One turning vector, and how many steps it has turned
The counts run from 0 to 151.
[134 103 125 111 126 100 123 147 146 129 103 162 109 158 147  81 143 132
  74 107 107 114 118 142 148  99 169 155 144 146 138 149 127 136 107 103
 167 135 197 106 154  71 134 155 134 123 130 162 134 107  82 132 137 130
 160  75 116 173 136 145 112 155 111 155 116 154 122 106  87 121  83 142
 124  92 136 153  74 144 155] | 97
[135 121 117 120 117 154  86 193 158 118 159 178 110 133 135 145 175 107
 121  86 124 119 154 169 102 101 142 131  67 144 147 156 102 112 156 134
 215 115 189  87 154 112  94 138 125  73 137 129 143 135 127 113 121 108
 157  98 119 162 126 126  90 137 112 157 117 111 134  56 110 105  83 118
 145  88 142 127  75 162 145] | 6
[159 110 164 125  98 158 141 104 127 163 138 115  78 111 129 116 101 120
  95 105 110  98  97 148 135 138 122 138 136 135  90  96 110 145  85 153
 173 101 187  92 168 133 107 101 108 106 127 202 167  96 129 150 100 171
  93  98 101 168 138 120 138 158  90 134 141  96 130  75 111 122 114 160
 127  58 163 157 100 112 118] | 126
[134  69  54  84  79  83 136  98  90  93 139 179 140 132 135 107 185  68
 136  97  95 128 134 108 119  90 178 145 171 131 153 149 163 138 120 142
  93  80 136 127 158 122 140 115 140 115 211 136 151  93 140 132 125 165
 127  93 130 119 126 127 127 107 119 167 110 149  99 101 101 158 100 120
 116 128 144 134  95 130 118] | 25
[ 99 131  89 104  92  78 126 124 156 136 122 147 129 140 135  88 145  81
 122 153 148 119 104 148 164 100 156 121  99 107 192 141 115 142 170 154
 119 158 127 180 145 121 114 149 118 157 202 118 114 131 114 130 148 142
 145  91 116 132 155 105 113 165 121 151 142 165  75 116 114 156  76 113
  90 163 146 123 103 121 127] | 71
[144 102 113  79 116 157 120 103  90 106  96 170 105  92 113 113 109 117
 121 114  96 155 140 127 128 110 117 139 172  98  98 129 190 107 108 125
 139 142 186 141 128  70 124 144 108  91 149 136 174  94 169 130 149 150
  99  93 139 112 135 104 157  99 160 161  98 114 115 111 109 134 118 180
 129  87 107 106 110 110 124] | 121
[162 140 102 131 100 145 154 112 150 140 167 130 118 128 122 133 155 112
 183 108 132  83  92 124  97  60 147 127 137 131 152 115  91 120 128 139
 145 103 131 115 177 133 116  88 169 111 187 138 131 145 126 116  91 167
 128 121  73 142 159 133 122 136 120 131  81 145 133  80 148 137 100 107
 151 115 168 140 141 147 101] | 131
[126 117 134 118 154 189 122 154 103  89 124 161 142 145 168 157 190  73
 133 119 123 151 129 107 106 118 188 178 159 153 122  89 111 103 132 117
 145 130 153 117 107 111 151 101 176 123 157 141 121  76 133 113 140 143
 139  97 147 137 125 111 155  91 129  82  76 131 130 128 113 122 155 127
 134  89 103 114 136 146 116] | 113
[102 149 115 112 125 109 120 155 170 126 127 139 129 133 140 111  76 107
 127 166 172 134 142 167 115 139 111 123 144 138 186 112  84 117 144 163
  98 156 124 168 157 162 117 112 147 116 167 166 113 131 137 153  82 148
 136  56  92 120 128 127 107 168 106 137  94 185  89 129 115 157 129  96
 114 121 162 126 167  67 144] | 43
[144  89 109 117  99 158 137 117 124  92 168 127 116 100 141 133 136  74
 132 147 171 114 100 133 115 133 157 125 124 137 151 114 132 110 141 147
 108 122 100 135 184 184  88  75 135 144 157 119 128 115 158 139  94 164
 107 111  83  93 109 112 156 113 140 140 124 125 128  96 110 118 133 117
 130 101 186 101 199 108 115] | 20
[112 102  92 129  76 173 171  91 113 109  98 162  90 102 154 117 169  69
 151 150 144 119 109 140 187  74 185 111 130 127 141 130 151 108 153 143
 151 128 147 157 131 134 111 127  99 146 161  80 149 101 133 135 175 149
 101 104 103 106 143  90 143 110 138 144  96 141 103  91 113 117 112 159
 103 120 150  73 124 168 129] | 93
[129 141 155 120 125 152 115  99 132 166 150 163 108 128 110 136 166  58
 138 127 129 136 105 166 116 143 143 151  97 116  78  83 108 122 134 104
 110 130 154 145  99  79 144 124 169 102 171 165 103 108 115 110  87 150
 117  79 164 161 162 128 158 118 128  70 103  99 145 129 149 173 154  76
 127  85  93 120 121 122  71] | 106
[ 97 120 109 145  79 152 148 163 139 128  84 171  83  88 157 126 108 106
 136 158 126 157 150 187 144 104 170  97  96 139 145 140 132  97 163 153
 173 169 158 166 129 134  93 139 109 146 138 117 130 115 143 133 163 146
 136  87 115  98 140  69 159 122 147 154 112 127  96  89 120  99 103 137
  99 113 131  68 146 150 147] | 94
[146 134 147 163 111 128 138 123 152 114 162  87  91 117 133 139 101 171
 130 145 136 106 155 173 101 108 115  80 136 129 125 136  94 124 115 169
 161 118 168 114 186 122 112 113 126 100 125 176 144 145 159 120 106 147
  83 110  88 163 134  91  87 147 102  96 119  96  86  77 153 146 104 179
 143 106 105 172 124 116 123] | 35
[127 148 119 114 137 117 152 123 110 110  56 159 152 163 187 117 142 152
 122 178 125 117 142 116 121  82 156 147 172 127 174 126 114 120 126 132
 115 157 159 129  95  88 169 137 149 152 192 157 116 103 118 120 166 151
  88  80 119 144 148 104 112 145 132 109  79 165 111 147 126 121 110 154
 102 157  92 149 100 135 129] | 69
[146 151 109  97 187  92 157 114 130 181 144 132 128 116  78  91  89 107
  97 134 170 179 109 144 152 146 132 111 127 119 114  90  87 121 123  82
  96 140 171 126  94 109 115 121 127 132 110 123 105 112  97 151 135 123
 128  60 141 125 159 108 188 100 124 120 125 112 142 133 122 186 176  98
 144 131 118 119 138 105 101] | 83
[124  69 105 164 110 131 109 194 131 109 155 142  98 130 136 172 107 117
  73 133 163 125 167 155 148 139 158  85 140 186 127 147 136 121 148 166
 145 133 190 112 170 161 108 126 123 144 111 146 143 119 174 110 135 120
 108  91 142 137 119  65 137 120 126 120 170 107 110  78 128 107 107 151
 117  89 111 128 136 137 141] | 28
[116 123 117 121 120 173 132 168 120 110 142 125 140 107 147 159  92  89
 108 152 162 119 124 136 100 149 147 109 144 168 146 109 108 101 138 149
 136 137 127 145 158 181  93  84 128 141 120 140 126 119 169 125  83 141
 115  82 127  80  89 104 189 104 145 115 107 127 128 103 105 117 127 115
 100  72 174  80 194 101 123] | 21
[107 108  99  85 112 149 141 104  88  73 145 149 140 114 164 118 125  83
 138 127 126 173 152 132 168  98 210 118 175 118 127 142 122 119 143 154
  93 124 154 162 155  90 157 125 157 120 142 111 122  99 161 115 154 178
 121  98 126 102 161 116  96 138 157 119  74 150  54 113 122 155 116 142
 121 146 116  97 153  88 141] | 115
[140 165 114 145 101 180 165  96 138  62 123 117 114 108 174 157 148 140
 189 167 152  97 122 123  72  81 117 121 139 101 159 111 108 119 133 148
 135 123 110 132 137 107 121  94 157 116 203 154 135 131 165 121 105 155
  74 105  92 144 140  83 124 146 128  83  83 151 103  91 153 128 136 151
 122 126 108 126 144 129  96] | 41
[172 147  98 175 171 105 162 128 136 133 140  99 116 101 106 114  87 137
 125 106 123 131 124  99 113  68 128 116 149 110 157 104  88  97 129 133
 148 123 141  93 178 144  84 114 142 106 109 127 141 155 116 166 131 108
 131  60  85 148 122  96 117 137  84 164 125  98 169  62 136 161 124 145
 149 121 171 127 110 130 117] | 58
[139  89 147 111  80 152 125  87 131 178 125 146  77 124 134 109 133  70
 108 125 132 128  82 176 181 126 141 155  86  99 113 120 156 156 140 120
 112 131 187 147 107  88 128 156  97 136 193 120 146  69 106 131 124 158
 126 102 140 145 134 121 160 115 144 136 149 104 113 105 103 141 104 134
 108 124 130 136  71 165  91] | 99
[126 175 123 125 112 145 138  95 127  75 124 116 131 105 159 135 111 140
 167 175 139 121 132 142  87 110 113 121 149 117 181  96  91 119 135 190
 126 123 117 143 157 148 108  78 158 131 185 163 123 131 135 129 113 177
  97  87  74 132 144 106 110 173 122 122  88 174  82 119 136 138 128 125
  97 140 129 117 175 107 126] | 42
[139 126 148  81 139 132 116 118 130 157 145 156 133 139 114 132 104 112
 157 129 164 147 132 137  75 160 124 146 170 144 116  88 101 129  98 107
 117 130 163 130 118  87 154  81 175  91 159 176 106 128 131 126  89 154
 127  68 137 119 148 117 151 109 144  90  88 155 102 158 124 166 154 105
 155  69  93 151 161 109  94] | 16
[160 149  94 149 128 112 118 136 153 149 159 178 104 114  96 143 131 105
 161 101 122 160 130 154 127  86 144 113  79 104 129 124 115 108 164 127
 124 144 124 163 113  89 111 152 161 109 186 100 119 160 120 100 108 119
 170  86 148 141 171 111 126 135 143 119 165  90 120  99 148 161  93  91
 106 136 130 125  97 130  92] | 78
[189 110  89  89 145 100 122 104 102 167 113 163 123 111 103  91 113 125
 115  99  94 145 110 120 135  89  80 152 145 100 150 164 132 111  83 106
 118 131 184 101 134 105 115 119 110  89 171 132 161 114 126 161 143 140
  93  85 142 135  99 113 160  83 108 206 119 129 140  98 118 173 126 131
 143 144 130 146  76 112 115] | 31
[151  98 103 112 114  87 117 102 102 112 121 125 113 135 108 123 123 130
  51 119  76 159 138 112 129 117 124 159 132 123 110 108 157 117 102 139
 102 103 149 116 124 121 110 134 120 149 164 151 145  81 123 151 111 156
 118  61 143 149 113 116 114 136 101 117 166  93 165  98  99 153 120 100
  95 114 152 161  57 113  74] | 53
[102  61 107 162  86 125 110 170 120  91 178 152  89 115 118 163 137  55
 126 111 119 140 155 170 141 141 148  78 115 147 124 165 139 134 163 153
 135 119 166 169 183 156 122 117 111 145 156 135 143 128 181 117 127 155
 101 118 129 104  98  88 130 110 126 131 165 114  97  66 135 120 108 128
 112 110 133 121 133 139 114] | 27
[161  85  77  55 147  74 110 118 100  91 151 156 154 142 123  96 131 103
 101 107  92 156 109 104 140 104 126 161 140  94 140 149 139 147 112 130
  90  99 178 116 139  73 161 130 132  98 162 149 145  88 137 143 123 134
 124  76 155 130 128 136  93 141 120 146 128 151  93 118 112 171 104 145
 127 150 122 174  84  86 117] | 143
[164  62  56  68 112  98 113 115 100 101 158 176 119 112 100 119 135  55
 136  93 129 137 123 125 160 129 118 146 111  87 132 145 154 143 141 137
 101 110 153 128 152 100 133 122 120 104 166 111 177 106 146 138 129 127
  97  79 160 125 110 120 115 113 116 147 155 119  79  88 106 166  99 117
 132 160 144 166  82  94  89] | 144
[212 138 116 126 152 140 139 142 175 118 188 133 106  87 133 139 138 101
 176  89 184  90  62 146  99  71 146 106 112  85 129 131 131 108 142 106
 163 117 136  80 156 102 118 105 152  82 143 122 150 162 130 127  93  94
 134 108  95 171 162 106 128 142 118 112 134 109 136  89 141 127 105 151
 163 110 160 150 143 142 111] | 12
[145 126  69 143 159  74 106 207 117 116 134 154 138 160 113 137 111 129
  72  94 112 137 154 125 112  82 152 120 127 132 161 150  97 105 151 145
 150 108 130  99 157 116 114 133 170 128 150 133 128 160 130 131 103  96
 189  61 123 157 136 104  96 144 105 140 151 134 145  82 109 146  89  99
 118 119 141 164  82 132 131] | 51
[136 134 149 171 143 133 129 103 129 117 188  88  97  97 131 130 123 121
  75 102 103 147 141 137 136  93 181  99  94 121 109  77 100 107 143 149
 157 107 132  91 142 108 111 116 148 131 103 166 116 142 117 113  87 142
 141  61 112 169 160  97  96 181 104  69 143  75 145  74 117 126 117 139
  93 105 149 128 117 136 117] | 80
[138  87 118 135 121  90 112  85 113 132 140 146  92  87  94 130 119 111
  73 137 102 178 134 125 163 150 127 142 130  98 106  93 152 148 122 135
  88 120 169 129 126 109 134 126 122 140 165 146 140  87 158 147 140 161
  88  66 160 118 110  97 137 102 143 102 190  76 111 104 107 161 134 106
  86 120 106 138  80 109  68] | 54
[136 155 145 143 148 134 134  73 140 136 152  81 107 107 126  98  78 120
  51 134 117 166 136 141 157 125 170 105 127 139  95  69  95 119 130 143
 138 129 151 104 163 115 117 113 132 124  87 167 120 106 123 145 100 158
 129  65 111 155 161 121 122 176 114  74 131  93 143  95 107 123 125 144
  95 116 134 119 119  80 106] | 81
[139 126 128 108 151 164 138  95 163 105 174 100 125 123 158 152 156 113
 157 139 158 107 104 139 140 101 190 112 152 126 113 102  97 117 134 144
 111 122 138 117 157  92 159 100 153 118 105 145 100 135 121 102 138 162
  98 112 100 155 185  80 132 141 133  55  80 134 109 131 145 146 124 143
 129 122 110 129 170 106 122] | 108
[139  91  84 159 150  82 120 116 114 131 158 130  92 108  76 153  89 113
 118 137 131 178 156 150 153 138 117  87 133  94 106 132 152 116 143 134
  87 136 178 154 136 117 135 141 119 115 135 154 139 132 140 117 149 140
  80  54 153 105 143  69 157  93 143  94 173  81  81 106 157 180 142 150
  96 129  70 138 119 118  71] | 55
[142  93  70  82 136  95 141 152  88 102 128 157 167 166 148 125 144 107
 102  94  99 136 134  77 115  77 162 160 220 147 156 170 138 129 111 119
 111  98 151 127 140 117 148 121 177 100 166 138 152 108 136 104 154 164
 140  77 149 126 128 129 135  93 129 139  75 162 126 132 110 146 105 125
 133 137 126 152 122 111 141] | 24
[159 155 115 146 155 158 118 140 191 150 178 129  90 100 147 143  89 158
 124 125 149 107 105 161 133  72 146  71 106 120 138 140 111  96 150 124
 164 165 151 104 141  96 103 108 146  90  98 152 139 150 115  99  98 123
  98 117  78 157 171 112 128 154 145 130 111 110 129 116 146 125  83 166
 121 107 136 132 134 143 147] | 102
[129 145 144 142 148 143 146 155 107 107  55 160 129 182 176 135 128 143
 104 178 111 136 154 121  94  98 136 163 158 155 175 117 110 117 119 119
 128 142 176 128 100 116 134 117 153 143 152 159 123  86 107  99 137 128
  80  79 138 167 127  82 141 128 126  85  72 170 124 154  86 120 136 135
  97 107  88 128 102 169 129] | 68
[107  56  94 125  78 100 106 118 108  98 162 177 111 112 108 121 166  43
 138 117 112 145 132 142 139 105 157 144 133 131 138 159 151 137 135 163
 105  86 158 162 173 140 117 119 122 143 185  94 156  97 147 133 139 166
 100  88 145 118 121 114 121 107 123 150 134 114  79  73 127 157 101  95
 117 122 148 124 120 126 105] | 26
